rotation steps, each row followed by its count of steps
The counts run from 0 to 764.
[ -1 -12 -16   6  10  -9   1 -23 -24   2  -3   3 -11 -24   3 -10  -4  -3
 -16   5   3 -13  10 -19 -11  -4  13   8   5  -1   3  -8   9   1  -7 -24
   7  -4  -7  13 -11   7   3  -2  22   7 -14  10   0   3  -2   9 -15  -7
   6   0 -13  -3  12  11   3  16 -20  -2  13   4   1  -3 -12  -3   7  -2
   4   3]	432
[ -3  -1  -7   2   4  -1  -9 -12  -3  -8 -12  14 -19  14  -6  -5  -5   9
  12   2  10  -4  -5   6  12  -8  -4  -6   1   6 -14  -3  -8 -11   5   2
  -1 -10 -10   6 -11  -3   5   6   1 -13   4   5 -17   0  11   3   7 -12
  24  -6  -9  -6 -13  13   4  -9  -5  13   4  -6 -10   8 -29   4  16   2
  -2 -17]	73
[  4  -3 -15   1   4 -15   5 -16   5  10   0   3  -6  17 -18   6  -5  -6
   9  -4  -7   8  16  -3  -6   2  -1  -6  12  -6   0   0   5 -16   4  -9
  -5 -14  -1   6  -4  -9  -3  -8   8  -7  -7  13 -14  -5  10 -12   2 -22
   9  -7   4  13 -15   3 -12   7  -2  -6  22  -7 -14  14  -8  11   8 -16
   5   8]	530
[  3   2  -8   1  12   3  11   0 -22   5 -19  21 -17   9   1  -1  -5  -8
   5 -12  -1  15  -3   7  -2  10  10   7  -3  -1  -4   1  -3  -4   0  -5
  -2   4   0  -2 -16 -17   7  12  15  -5  -7  13  -9  11   1  -8  14 -18
 -10  14 -18   8  -5   6 -17   1  -3  14  -8  -6  -4   1  -3  15  17  13
   7 -10]	191
[  7  -3   4   6 -23  -5   6  -3  -1  -8  17   1  -3  13 -11  11 -17   5
   2   3   8   7   9  16 -10  -9  -1  12  -5 -14   7   8  -1   9  10   9
  -3  -3 -16   3  -3  -2   7   2  32  -2  -5   5   4  -9  13   7  -3   2
  14  -9  -8   6  -3  -3  -9  15 -24  -7   5   8 -17  -5 -30   5   8   0
  -9   3]	653
[ -6  -6 -12  -1 -13 -13  -2  -2  -3  -1  11   3 -15  26 -19  13 -12  12
  -1   7   1   1 -12   7  12   4  -9  -2  10  -6  -7   2  -2 -11   3  -1
  -2   1   3  -6  -6  -5   9  10   7   0   8  -5  -9   0  20 -13 -15  -5
  19  -6  11  -4  -9  -3  -4  18  -9  -4  18   2 -11  -9  -5   9  -4   2
   5  -8]	167
[  0  -7  -4 -18   9   0  19 -10  -5  -2  12   0 -12  11 -18   8 -14  -3
  -2   1  -7  11  -3   4  12  13  16  -6  11  -8   2  -6   0  -9   8  -1
  10  13  -7   0   2 -20  13  -4  12   8  -7  13  -3 -10   1  -7 -10 -17
  11  -7  21   4  11  -2   4  32   2   0   0  12 -12 -16  -7  23  10  -2
  14   2]	681
[ -1   1 -15  -4  -1 -10  -6  -9   0   8   8   6  -8 -13 -11  14  -5  -4
  -5   0   2   1   5   6   6  14  17 -16 -10  -2  -3   0  -4  -4  12  -1
   2   1 -11  17  11  14   6 -13   0   2  -5   8   3  -3   1  -4  -5  -4
  26 -19  -5   2   6  18   2  17 -14 -13  -4 -12  -6  16 -25  17  12  -8
  -1  -4]	747
[ 11  -5 -18   2  10  -1   9 -17  -5   2 -12   3 -14 -11  11  -7 -15   4
 -27  -1  20   1  19  -3  -5  10   4   8   0   4  -4  -4  -3  -5   6 -21
  10  14  -9  -1 -12  -4   6  -4  14   9 -11  -1  -4  12   1   4  -4  -2
  24  14  -8   4   1  -8  -7  12 -23  22  10 -11   3  11   7   3   1   4
  -5  11]	377
[  5  -3  -2  13   3   6  18 -13 -18  -8  -3   5 -14   1   5   1  -6  -2
   1   7   8   5  -7   6 -11  -4  13  25   1   6  -4   6  -3  -5  -7   7
  -4   6 -19  -8 -31  -8   5   6  27  -8   2   3 -10  -4  -6 -11  -8 -16
  -7   8  -8   2   1   3  -5   8 -20   9  -2   1 -11 -12  -4  -4   4   8
   5  -3]	375
[  0 -14 -20 -10   1  -8 -14   4 -10   9   4   1  -8  -6   5  -9  -6  -8
   3   5  -4 -18  -3  -7  21 -10  12 -18  11 -14 -11   7  18  -7   3 -17
  -5  -6   2   1  -9   3  -2   7   6   0  -6  -7   1   6   7 -20 -15   5
  13 -11  -9 -10  20  13  -3  16 -15   4   8   0   8 -15   4  13   4   4
   7  -5]	103
[  0  -2 -13  -1   2 -15  -7  -7  -4   4 -14  19 -11   0 -18  -3  -5  -2
  -6  -1  -3 -10   3 -10  10   5   0 -28  -3   0  -6  -4  22   0  13 -10
   1   1   0   8  12   4  -1   7   4 -10  -9   4  -2   4   3  13  -3   2
  18  -4 -15  -5   8  26   3  -1   8  -3  15   4   5  15  -6  18   9  15
  -8 -15]	695
[  5  -4 -16  -3 -17  -5   4   9   3  11   3  26 -16  -7   0   2 -10  -6
 -14   0   6   4   4   6  -2  -4  22  15  -5  -3 -10   9   5  10   8 -11
 -17  21  -8   0  -4   4  -8   4   8  -2  11   5   4  -1  23  -9  -3  -1
  18  12 -19 -11   2  17  -1   8 -12  12 -12  -4  -6  -5  -3  16   7   4
 -10  13]	310
[ -1  -6  -6  18  16   2 -11 -12  -8  -8  -4   7 -16   8 -14   0   2 -10
   6  -8   5   4   0  -4   2  12   8 -11  -5   4  -1  -1 -10 -18  20  -3
   9  -3   1   6   2 -19   2 -10   3 -12   3   0 -11 -16   9   7  10 -21
  19 -12   0  19 -14  21   9  -2  -7  -5   9 -13  -1  10 -12  11  -2   3
   5 -13]	128
[ 14 -20  -3   7   6   2   0  -2  -6 -16   7   3  -2   5  -5   5 -23  -2
  24 -16  -5  16  -7   1  10   0  -8 -17  -7 -10   1  13   1  -5  13 -21
   3   6  -3  -2   9 -17  -3 -12  12 -11   5   5  -8  -3   7  -6   9  -5
  18 -23  -1  15  -8 -10 -15  19 -11 -12   7  -3  -7   6  -3   6  -2   5
   9 -13]	390
[ 14  -3 -11   7   6   6  -3  -3 -22 -13 -12   7 -13   5   2  -7  -5   7
  17  -2   5  -3 -18   1  16 -12 -12  -7   8  -2  -7   9  16   3  -7 -12
  -1 -12   2 -12 -15  -5   3   3   9  -3  -5  -1  -9   6  -2 -18  -3  -6
   6   2 -13  -2   9   2  -7  13 -13   6  12   0  -2  -6  -3 -22  11  23
  -6 -26]	46
[ 15  -2  14   5   5   3   2 -16 -10  -5 -16   9 -17  16   2  -3 -24   8
  -6  -1   8   0   9   7  15  -9  -7  -6   3  -5  -5  -6   6  -1  -1   5
  12   9   6   5   6  -5  12  -9   5  11  11  15  -1   6  11   7 -12 -16
   4  10   3 -17   1   2   6  -1  11  16  10  -9  -4  16  -4   1  -1  21
 -20 -19]	119
[ 21   2   6 -10   3   0  31 -16 -10  -3   2   7  -4   2  -4   0 -15   2
  11   0   2   2  -5   0   6  -3  10   1   7  -3  -4   5  -2 -10   1   5
   4   6  -5   7   7  -3  19 -17  18  20  -9  25  -6   6   4 -21 -13 -13
   5 -11  -3  -2  -2  -6   2  17   6  14  -7   0  -9  -5 -12  14   4  -7
   1  -6]	737
[ 10   9  -1 -12  -2 -13  12   2 -13   2  10 -10  -7  -4  -8   4  -6   7
   5 -13  -6  16 -12 -13   2   3   9  -6 -13 -12   1   3  12   2   1 -17
   4  22   4  -7   4  -6  10  13  27  11  -4  -2   0   7  11 -12  -8   5
  10  -7 -23  -2   2  -7   2  13 -10   0  -2   7  -1 -11  14   7 -12  10
  17  -4]	730
[ -3  12  -1   8 -10  -7   1  -7 -23   5  12   6 -17   3  -3  -4  10  -3
  -5  -1   4 -17   1   0  15  -9  15  -3   9  -6  -4   1   6   2  -9   9
  -1   6   3   7   0  14  20   4  10  18  -2  16  11  -4   6 -10 -22 -13
   9  -6  -6 -14  14  19  14  20  -1   6  15   2 -16  -8 -25  -5  -5   7
  -9  -6]	459
[ -6  -1 -12   7   1  -6  -4  -7   0   6  -4   0 -17  10  -6  -3   0   0
  -5   1   4   3  16   5  20   9   9  -9  10  -5 -11   0  -7 -10  21   5
   2   1  -2   6  -1 -11   8  -8 -11   6   7   5  -1  -8  19  -5   6 -11
  31 -13   5   5 -21  11  14   2 -14  12   6  -7  -4  21 -13  20   0   1
  -6  -2]	463
[ 18   1 -12  10  -4 -14   8   0  -8   0   3  -6   0  -5  -9  10   0  -2
  -1  -8  -5   4   0 -22 -16  -2  16  15  -7 -11  14  -3  20  -1 -10  -7
   1   4   8   0  -8  -3  -4  -6  34  -3 -19  11  12  -1   5 -15 -11  -6
   2   8 -22   4  14  10  -2  13 -11  -3   0  -8   0   2  -3  -2   0   4
   6  -2]	143
[ -1  -5 -10  12  -6  -1   2  -3 -12  12   1  -6 -28  13   6   7 -11  -7
   3  14  -6   1   3  -3   6   8   7  12   0  -7  -3  14   7 -11  18  -1
  20  -7   1  -2 -10 -17   6  13   6   6  -2  10   6  -3   3  -4   1  -2
   0  -9   2  16 -14  17  -4  11 -30   3  13  11  -1 -10   4  22 -12  -7
   2 -11]	603
[ -9 -11   2  20   8   1  11 -11  -7   9   3  13 -16  14  -3  -3  -1  -5
  -2   0  -1  -4  13   4 -14   1  14   5  -1  -4 -16  10  10   4   9   0
  14   0   6   7   4  -6  -3   4   8  -8  12  12  -3  11  12  18  -7  -6
  11 -10  -4  11 -22  18  -8   1   3   6  20  13  -4   5 -13  26 -12  -1
   1  -4]	313
[  7 -17 -15  12   6  12   7   6 -11   9 -13  16 -16   7  15  -8  -5  -7
   2   1   4   5  -3   2  -1 -13   6   6  13  -4 -19   4  10  -4  -2  -5
 -12  -8   8  14  -5  -7 -15   5   3   4   7  10 -10  13  12  -3  13  -3
  10   2 -19   3 -12  18 -14   2 -10   7   5   2 -20  14 -21   7  -1  13
 -11 -15]	593
[  3  -8  -5   5   0 -13 -13  -8  -5  -2  -2  13 -12   8 -10   7  -9   7
  -6   4   1  -8  -8  -3   7  11 -24 -13  -6  -9  -3  -3  18  -4   2  -4
  18  -7  13 -12  -8  -7   7  -2   6 -12  -7  -6   1  15   9   9 -18   6
  12   5   4   8   3   5  -8   7 -12  -8  24 -13   0  18   9   2  -5  11
   1 -17]	556
[ -6 -15   1  -8 -12   3  -6   2 -13  -1   6  17 -17  25  -1  10 -21  -4
   0   5   2   9 -26  16  15  -5  -3   5   5  -5  -2   5  -3  -1  -2   1
  -5  11   2   5 -14  -2   2  -1   9  -2   0   5  -1  -2   6 -10 -10  -7
   1   1  12  -8  13  -3 -12  25 -11  -5  -1   3 -22 -13  -3   3  13  23
   3 -21]	113
[-10   4  -7  -3  -7 -16 -18 -11  -5   1  13   7  -9  -6  -8   4 -24  -6
  -7  -4   7   5  14   8   8 -10 -10  -6 -12 -14   9   2   0   5  19  -1
   2   3 -11   7  -5   3  -1  -8  14  -9  -4   1  -5 -16   4  -7   0  -9
  16   2  -7   6  19  -6  -4  11  -9   7  17  -6  -9   9 -17   1  24  15
  -3  -5]	522
[ -1   7 -17  -7  -1 -12   7  -2   0  -7  -6   6 -14   0 -20   3   8   3
   1   2 -12  -3  -6  -5   9  24  21  -6   1   0  -1 -15  -3 -15   2   0
   6  -5 -11   0  -2 -11  12   9  15  10 -10  11  -9  -7   3 -10  -3  -6
  15   3  -3   8   5  26  10   8   5   5  -6  -9  -4  -2  -9  16   7 -12
  13   5]	636
[ -2 -11 -16  20  17   1   8 -13 -18  -4   2  22 -20  -4   8 -16  -1 -12
 -14   4   0  -6   6  -5 -21   9  11  19  18   2   7   5  -2  -8  -4  -9
   6   0 -15   3  -7 -11  -4  -7  19   5 -10  12  -2   2  -8   4 -13 -19
   2   3  -2  13   7   8  -5  20 -21   6  -6   2  -6  -2  -9   6   1  -3
   3   6]	431
[  7   7   8   3 -11   7  19 -10 -12   7  15   9 -11  -1  11  -3  -3  -2
  10  -1   6  -6  15   3 -10 -10  19   2   3  -9  -3  20  17  12   9  14
   5  -4  -2  -1   2   0   6   8  22  12 -12  19  12   4   8   1 -11   1
   2 -20 -18   4   1  13 -11   7  -3   8   5  11   2 -11 -19  16  -2  -2
 -14   2]	598
[ 20  -5  -5  19  -1   8   9  -1 -10 -17  -5  -5 -11 -10  11 -11  -1   8
  16  -3  14   9  -3  -6   4  -2 -10   0  -3  -5   3   8   3  -2   4 -10
  11  -1  -4  -8   2 -23  -2  -9  14   4  -9   2  -8  -4   3   0   6 -10
  15  -8 -23  14 -17   1  -5   4 -20   2   7  -2  -2  15 -13  -7  -6   6
  -1 -15]	435
[ 23 -29 -12   3   1  12  11  -8   2  -6  -9   2  -4 -11   3  -8 -15   0
   0   6  12  -1  -3  -3   7 -17   8  -4  -7  -2 -11   2  23   5   6  -9
  -5 -11  -8   2  -6  -7 -12  -6  14  -8  -3   7  -3  12  13   8  -4   1
  16   6 -11 -13  -4  18  -3   5  -8   8   4   3   3  11 -12  14  15   4
 -13  -9]	204
[ -9  -8 -21   3  -5 -16  -9   4   2   3  -9   6  -4   9 -15   0  -7  -5
 -17  -3   1   0   5  -6   3   1   3   3   1 -16 -10 -10   6   5  14 -17
  -5  13   8   0  -7  -2  -4  21   8 -13   9  -7 -15  -3  11  11   4  -6
  28  11 -14   1   0   2 -12  -6 -17  12  12   1  -3   7   1  11   7  12
   3   1]	81
[  9 -14 -10  16   3   0  16  -8   1 -10  -4  17 -25   4  -7  -6  -5  -2
  -3   7   3   1   4   5  -6  10   9  11  15   4  -7   1  -4  -7  -3   1
   8  -2 -16 -14 -14 -18   4 -10  22   4  -2   8  -9  -6   6  -5  -4 -24
  12   5   6  14   2   0 -11  19 -11  19  -3  -2  -1  -1 -14   8   6 -15
   5  17]	430
[ -1 -17 -11  -4  -7  -4   7  -6  -6  -3   4  -7  -5  -6  -6  -9 -16   5
  14 -11   4  12   3   7  16  -7  -4  -6   6  -5  -9  13  -1  -4   7 -19
  -9   2  -7  -1  -4  -8  -2  -2  10  -8   7  -2 -11   2  21  -9  -3   0
  36 -19  -9   3 -17 -19  -5   6 -22   9  10   2  -2  -5  -4   3  12  -4
   8  -5]	725
[ -1   2   0  11   2  -1 -20  -2  -9  -1   2  13 -14  -1  11  -7 -29 -16
   4  -7   5   8  10  14  12 -18 -11  -2  -9 -12   7  12  -7   7  18   2
   6  11 -12   8   0 -11   4  -8  10 -11   1   5  -9 -11  -1 -10  13 -19
   3  -4 -15  10  13  -5   1  -6  -4  14  11  -2  -5   5 -11  -1  14  16
 -11 -16]	521
[  6   5  -1  10   9   2   3   7 -14  -3  18   9  -3  -8 -10   3 -12  -2
  -3 -19   1  17  -3   0   1  11   7 -13  -8 -11   7   8  -3   8   8 -16
   9  31   8  -5  14 -16  -6  -5  15   1   4   8   2   7   7   7  -6 -10
  24  -7  -4  10   7  -9  -4  15  -3  -7   4  -5  -2   5  16   6 -10   9
   4   4]	674
[ 19   1  -3  11 -13 -14  -6   8   0  -2  -4   8 -10   2  -6   6  -3  -2
  28  -5  -5   2  -5  -3  15  -9   6  -6  -8  -7   0   7  12   0  13   2
  -6  -3  10   0   7 -16  -2 -10  11 -10   1  11  10  -8  19 -18   9  -2
   7 -16 -25   9 -11  23  -2  -1  -1 -14  -2  -9  -2   7 -10   6   4   2
  -5 -16]	697
[  2  -6  -5   1 -17 -12 -14   6  -2  -1   4  -5 -13  14 -10  15 -22   7
   6   3  -1   9 -14   4  11   5 -14   0 -12 -11  -3  -4   0  -7   5  -6
  -2   9  11   8  -6  -5   6  -2   7   1   7 -11  -4   2  22 -17 -11   2
  23  -7   0  -4  -8 -12 -10  15 -26 -13  13  -9 -23  12   3   0  -7  15
  -5 -10]	166
[  5   0  -5   6   1  -3   2  -1  -1 -16  -5  23 -13  -5 -24  12  -1   9
  10  -4   7   3 -14   3  -1  14   8  -3 -11  13  -6  -5 -15  -2   9  -1
  -6  -5 -21   5   8  -2   2  -5   9  -5  -3  10  -5   0   4  10   8   3
  22  -3 -10   3  -3  16   1  17  -7  -8  -6  -7 -16  14 -33   5  21   4
  -1  -3]	357
[ -3  -7   3  13  -2  -3   0   0  -2 -15  19   0 -20   7 -16   1   1  -8
  -6  -5  -1   3 -23   9  14   4  16  -6   4 -12  -4  -6 -10  -3   1  13
  16   8  -4  -6   9 -22   0  -5  19   1   8  -1  -8 -15  11  -9 -10 -17
  24  -5  13   8  14   8   4  13   2   2  -1  -3  -6  -8 -11   4  -7  -1
  11   0]	569
[  1   2   4   8  -1   4  11 -19   2   2  -5  12  -7  21 -18  18  -5   2
  -1 -10   1  10   9   1 -15  13   5   3  -4  -4  -2   1   0  -3  11  -3
   5   8   4  -2  -8 -15   6  -4  14 -12   4  11  -7  11  18  18  10  -9
  25   1  -4  14 -22   0  -9   4   1   1   5 -12 -11  20 -10  13   2  -1
   0   4]	759
